(in the rows, 128 means zero)
Named turns come first, each shown by rows before and after it. Which turns, in which order, take the first row of each pair that follows to the second? Write the first one first, as in the answered first pair.
turn B:
[117 101  85 120 143 171  97  97 114  91 153 139 129  84 141 148  88 133] => [125 102  81 113 139 157 103  92 114  97 156 144 128  74 140 146  81 134]
[113 145 165 140  93 110 122 126 129 150 104  90 102 158 121 121 146 128] => [ 89 136 168 139 108 121 116 132 143 155 102 101 118 155 123 107 142 131]
[ 77 107 107 124 176 157 110 146 142  96 156 140 170  90 139 132  90 117] => [129 124  85 106 150  95 138 121 131 116 156 141 162  60 130 145  72 111]
turn K:
[134 148 174 112  83  76 121  72 168 198 131 122 128 175  98 100  64 112] => [111 151 184 133  97  76 124 124 167 214  91 142 150 171 110  65 104 138]
[118 106 161 121 146 107 113 132 119 129  83 148 141  69 163 106 178 193] => [146  97 152  90 140 105 106  63 111 101 127 132 125  60 160 149 139 173]
[145 135  88 148 135 145 147 188 121 121 142 141 154 121 127 139 129 108] => [144 131  89 144 148 147 144 176 118 115 137 146 154 111 134 143 141 115]
[170  99  88 130 149 135 145 135 116 109 112 150 158  93 159 147 144 137] => [184 100  83 121 132 132 143 114 120 105 137 136 145 103 143 165 113 114]
turn L:
[127 120 145 130 119  89 143 130 163 161 152 139 130 148  86 124  77  88] => [154 126 132 161 139 168 141 183 103  91 139 133 120 151 123 146 165 102]
[104 116 138 113 152 124 117 101 155 136 130 116 135 133 126 127  97 119] => [113 119 131 131 155 168 116 132 131 103 132 107 131 147 137 141 129 117]
[114 111 145 153 151 102 131  89 121 123 117 121 152 142 124  96 123 135] => [112 111 145 165 142 130 125 109 122 112 133 107 146 166 117 106 115 114]
[134 130  93 157 132 133 140 181 134 131 116 141 124 121 117 105 146 131] => [128 128  95 145 132 105 143 156 146 150 109 151 132 108 112  96 131 135]
turn Y:
[133 129 155 115 114  92 128  65 129 156 100 113 116 139 132 121 159 135] => [101 127 150 135 138 115 129 122 139 164  80 136 139 138 143  94 177 147]
[113 114  97 130 130 156 117 126 153 124 136 131 139  91 111 143  92 126] => [141 126 107 118 106 123 122  95 142 130 132 115 121  91 104 155  98 127]
[113 133 117 139 126 111 137 173 140 153 117 148 139 121 117 110 128 128] => [104 119 109 127 139 138 128 156 148 136 150 148 141 123 115 122  97 113]

(two turns a pair)
[101 115 155 118 145  83 159 109 177 157 119 207 155  99 116 112  88 161] => [191 151 147 137  73 115 165 120 123 109 158 128  92 169  91 180  97 104] | B, L
[149 156 100 142 116 115 163 194 125 155 121 147 133 135 130 116 143 127] => [167 163 109 142 101 116 156 180 112 141 119 129 116 149 128 132 153 124] | L, B
[123 123 147 134 136  69 150 127 180 173 104 151 141 121 130  89 116 150] => [185 151 142 151  85  96 150 136 138 131 131  95  95 173 114 142 129 109] | B, L
[107 105 120 126 154 135 125 132 129 125 144 143 136 112 152 119 120 164] => [132 108 113 118 140 121 130 106 121 117 160 129 120 110 143 142 102 148] | K, B
[113 131 147 135  94  89 114 106 156 161 142 105 107 155  93 133  89 102] => [133 125 140 123 129  68 126  85 118 146  92 142 122  90 138 123 160 161] | L, L
[133 132 136 142 127 136 116 153 114 142 132 119 140 147 113 132 142 122] => [134 121 133 129 145 140 115 130 102 124 130 129 144 129 130 137 154 135] | K, K
[117 112 109 121 167 142 132 132 104 105 111 162 148  97 151 132 156 146] => [108 118 112 136 143 179 120 164 124 103 146 130 134 151 123 146 119 103] | L, L
[145 137 118 122 131  87 106  87 139 136 136 152 153 112 113 169 111 177] => [158 141 133 131 114 105  96  85 126 120 147 123 132 142 106 186 120 159] | B, L
[126 141 146 149 135 158 120 143 119 113 122 121 122 144 137 123 160 129] => [133 134 143 136 127 155 116 112 118 102 143 108 114 148 131 140 139 115] | Y, Y
[151 143 110 101 117 162 126 118 119 115 184 118 150 110 148 152 131 129] => [148 141 121 101 119 160 119 105 114 111 175 116 144 110 154 149 144 136] | L, B
[144 156 133 125 118  73 151 128 122 163  85 140 135 119 126  98 155 146] => [154 160 126 149 117 134 143 172  98 123  98 120 120 149 130 119 183 129] | L, L
[110 126 102 138 126 140 123 168 135 147 121 153 141 126 129 111 105 109] => [117 113  94 119 150 146 121 126 123 124 127 162 143 101 149 126 112 125] | K, K
[121 120 116 146 155 143 128 143 118 129 121 141 152 110 130 122 141 147] => [121 112 110 133 156 141 122 107 125 123 142 137 146 104 121 138 107 135] | Y, L
[ 99 120 145  96 127  97 135  78 162 162 141 150 145 117 120 118 120 131] => [139 149 148 114  79  86 142 101 144 164 139 115 117 151 101 133 134 113] | B, K
[151 133 121 130 128 118 147 139  89 130 110 133 138 109 145 138 163 157] => [141 136 120 144 108 152 137 167 102 127 143 103 125 161 117 151 128 118] | L, L
[103 131 149 144 160 101 127 157 169 147 106 149 130 129 105 127  92 143] => [146 145 144 143 139  67 147 154 144 149  96 143 117 116 108 140 111 145] | B, K
[123 134 120 131 136  96 150 151 137 154 107 156 139 108 131 101 135 145] => [163 136 116 119 128 104 143 111  98 116 120 134 115 106 142 137 155 141] | K, B
[161 130  55 120 166 131 181 165 115 115 152 178 152  55 145 134  56 111] => [147 141  59 135 146 140 179 195 134 133 157 163 152  87 123 127  36  92] | L, K
[177 148  68 126 126 118 153 148  83  98 156 157 110  69 159 151 147 121] => [142 139  91 153 123 188 119 170  98  69 177 125  97 129 148 154 149 101] | K, B
[114 108 113 150 114 143 132 143 134 165 114 130 159 114 129 133 123 124] => [142 112 106 138 112 124 141 121 113 158 115 129 153  94 135 148 133 128] | K, B
[113 121 151 121 124  92 107  85 130 157 125 142 120 106 150 128 126 124] => [125 135 157 145  93 122 106 119 117 143 137 107  99 153 133 142 131  99] | L, Y
[140 135 105 144 164 137 157 134 115 120 113 128 152  85 139 134 171 137] => [162 149 119 136 115 103 156  97 129 138 140  89 121 121 102 155 124  98] | L, B
[115 121 130 157 111 115 119 158 144 154 100 137 150 130 125 102 115 135] => [153 120 116 138 114  92 134 124 115 138  94 141 144  96 137 121 131 149] | K, B
[116 133 132 144 127 136 136 169 124 141 109 125 131 124 124 117 146 131] => [103 118 121 135 146 163 128 152 133 120 139 129 137 120 125 130 124 119] | Y, K
[124 157 142 162 102 118 134 204 128 158 104 121 124 170 113  97 149 114] => [138 118 126 121 169 134 124 107  87  92 111 155 136  92 170 127 185 160] | K, K
[136 143 168 115  83  89 121  92 130 154  87 112  89 141 115 123 141 127] => [115 138 179 127  92 115 110 111 130 147  77 111  96 153 128 113 163 136] | K, B
[136 124 125 133 130 154 135  95  89  82 149 118 105 120 165 181 167 142] => [ 68 111 139 148 141 189 112 126 139 104 162 120 123 157 146 156 125 122] | K, B
[120 104 101  98 165 115 119  58 141 129 154 150 143  86 130 122  86 126] => [109 128 113 129 118 102 127 134 172 178 143 128 136 143  88  99  65  96] | K, K
[111 127 141 125 111 155 111 113 134 123 159 110 124 162 112 143 106 106] => [124 138 151 112 101 108 117  89 140 148 143 112 124 149 110 136 101 113] | B, Y
[ 97 121 124 112 153 150 120 111 145 108 128 119 135 113 114 122 127 142] => [102 126 124 117 133 147 121 116 155 119 137 107 125 134  95 128 105 123] | K, K
[137 131 105 115 113 134 131 119 124 125 163 140 128 109 122 161 100 101] => [137 148 116 128  89 115 139 147 129 147 146 132 123 127 112 148 109 100] | K, Y
[132 137 132 181 135 157 109  83 106 110 107 101 121 156 143 136 199 157] => [ 67 119 135 174 151 142 105  88 178 164 121 127 153 151 117  98 128 145] | B, L
[150 146 138 132 101 115 140 155 120 136 103 128 124 141 133 124 134 121] => [136 139 144 125 106 100 137 140 141 155 108 132 135 136 127 114 115 121] | K, L
[148 143 149 125 110 101 128 139 129 144 106 115 119 148 125 116 147 129] => [121 133 138 137 132 138 126 174 139 137 114 125 134 156 125 108 141 127] | L, Y
[152 135 139 136 131 124 136 148 109 102 100 120 126 125 132 140 163 157] => [167 135 132 125 120 120 135 116 108  94 127 105 113 132 123 161 135 141] | K, K
[124 122 144 123 122 107 140 125 106 150 100 134 134 124 119 111 150 132] => [117 119 151 132 124 127 131 129 101 137 100 126 131 140 124 112 161 131] | B, B
[143 139 137 120  98 116 125 125 114 119 124 123 126 146 122 124 114 108] => [148 139 138 113 103 103 125 114 111 122 113 133 128 129 129 119 123 121] | L, L
[142 121 127 131 161 169  84  95  64  73 136 121 120 130 175 147 170 173] => [113 103 128 109 177 152  81  54 101  93 157 141 136 107 166 136 114 171] | B, Y
[102 113 119 132 128 184 106 141 138 104 145 133 143 148 106 139 111 117] => [133 120 126 115 105 154 106  98 129 101 148 114 123 153  97 156 103 109] | K, Y
[ 95 114 101 121 156 109 138 143 137 126 149 132 156  94 123 133 105 124] => [138 129  97 124 130 104 145 142 112 111 160 107 133 110 115 161 110 106] | B, L
[162 135 133 121 119  89 137 117  94 152 101 131 140 114 132 128 149 130] => [133 133 149 138 105 138 114 139 116 144 129 100 125 172 110 135 122  96] | L, B
[ 96 147 151 105 120 136 118  98 151 134 129 128 101 135 149 118 113 155] => [102 152 152 120 108 157 119 120 140 123 128 116  97 156 147 125 125 148] | Y, L
[133 101 122 115 151 122 152  88 119 107 144 135 126 142 140 145 127 135] => [121 106 130 125 138 140 146 107 131 111 155 118 119 174 121 144 112 113] | K, B
[184 151 113 127 105  97 140 121 109 119 109 117 112 110 128 145 162 138] => [127 129 128 148 136 179 101 147 122  85 125 113 120 146 138 140 173 137] | B, Y
[ 84 126 149 138 134 163 104 149 149 133 129 119 135 156 126 113 126 127] => [108 115 137 110 157 153 106  92 118 106 133 133 133 112 150 132 148 150] | L, K
[112 133 111 144 160 166 106 134 150 122 150 127 127 156 120 142  98 104] => [148 149 105 121 140  96 127  93 149 150 140 131 116 132 108 146  88 106] | B, Y
[184 136 102 123 124 128 153  92 131 111 172  70  96 117 127 147 130  98] => [185 149 108 139 135 107 163 134 117 131 114  96 113  93 150 113 190 140] | L, Y
[158 108  50 127 138 161 181 177 121  95 180 143 153 131 115 150  94 108] => [178 136  71 137  86 114 189 188 123 127 157 118 133 155  91 143 100 101] | Y, K
[159 146 147 137  98 105 121 114 116 127 129  84  98 147 100 132 133 112] => [110 136 141 160 128 141 119 182 135 135 111 109 131 146 110  99 148 123] | K, Y
[106 130 107 130 175 177 113 151 118 108 149 135 144 134 158 120 156 130] => [107 122  92 106 180 149 122 119 134 124 168 151 153 107 149 123 111 124] | K, B
[ 98 127 132 134 134 172  87 130 141 105 155 113 142 153 108 132 119 109] => [119 146 147 141  97 133  94 133 137 130 132  96 125 170  95 125 133 108] | Y, K
[122 124 128 135 127 126 136 154 131 131 105 139 130 123 125 104 131 135] => [134 132 123 134 111 117 140 153 132 138 117 128 120 129 113 113 115 123] | B, L
[122 126 177 116 124  96 107  58 169 160 119 135 117 115  95 113 119 124] => [146 126 165 130 151 140 112  85 113 107  96 143 116  96 136 124 200 154] | L, L
[134 118 156 103 142 160  98  92 118 105 102 141 119 109 109 106 141 132] => [118 120 153 105 130 164  97 103 141 120 123 131 119 130  86 105 101 108] | B, L
[111 132 158 120 114 101 149 140 139 173 104 138 144 105 127 114 129 143] => [110 130 150 132 101 157 133 160 140 146 146 112 130 151 110 139 101 102] | L, Y
[107 133 134 115 125 107 117  97 154 151 122 140 139 114 111 114 101 135] => [134 154 136 135 109  96 128 133 126 152  94 137 133 121 117 112 145 144] | B, Y
[142 122 121 126  99 136 109 108 112 126 130  97 123 154 127 147 137 115] => [121 123 118 145 115 151 113 157 118 135 110 116 143 149 134 123 157 128] | Y, Y
[136 137 101 129 113  99 142  76 155 103 109 143 155  86 123 161 108 171] => [140 143  99 133 106  90 147  78 151 105 105 138 154  88 121 163 108 170] | Y, K
[154 148 147 140 103 114 121 111 121 127 108  91  99 146 128 131 143 127] => [143 144 148 144 117 118 124 120 118 125  91 106 109 135 142 119 167 145] | K, K
[130 150 134 145 136 139 134 116  96 110 135  97 154 158 119 161 140 106] => [120 147 132 136 160 114 143 115  99 131 104 132 175 122 135 136 160 139] | L, Y
[116 125 127 153 129 164 131 167 154 133 163 130 131 155 114 123 119 103] => [113 120 132 128 139 101 141 121 174 168 145 158 143 115 120 106 105 126] | L, L
[128 159 114 146 107  95 142 195 155 177 135 135 139 146  99 106  82 121] => [105 148 119 155 128 117 135 214 156 171 126 150 154 139 113  95 101 135] | K, L
[ 50  99 106 126 181 188 116 163 173 111 195 150 175 115 132 126  62 126] => [126 102 104  88 162 153 117  47 121  67 207 121 138  91 143 182  77 129] | L, Y
[142 142  75 155 103 150 141 185 134 134 154 148 105 125 120 135  73  95] => [142 154  89 164  93 133 145 202 132 154 126 145 103 128 121 119 100 108] | Y, K
[156 135  94 147 121 134 154 174 122 145 123 144 135 116 130 113 136 129] => [146 120  85 131 143 135 149 149 127 136 133 160 143  92 141 117 119 135] | Y, L
[ 87 128 154 150 136 166 105 168 148 134 109 126 139 164 120  97 148 123] => [ 78 103 140 121 168 178 100 116 152 115 135 148 151 129 136 112 121 128] | L, Y
[118 147  71 146  75  65 134 155 179 177 121 136 166 108  79  98  71  60] => [117 150 113 186  61 167  85 176 131  94 131  71 120 192  93 132 141  50] | B, B
[123 119 123 140 152 126 136 181 117 131 113 146 156  88 144 111 172 148] => [127 132 122 129 111  85 143 160 154 174 142 128 146 110  97 117  94 105] | B, L
[ 85 136 114  83 111 183 130 130 117  64 139 133 168  96 137 136 172 138] => [133 158 126  70  67 133 139  86 105  76 140 101 138 106 119 158 165 122] | K, Y
[ 99 127 164 155 120 162 134 138 130 136 148 116 124 135 135 151 146 105] => [118 118 158 128 130 132 140  88 118 131 143 128 126  96 150 158 152 124] | L, K
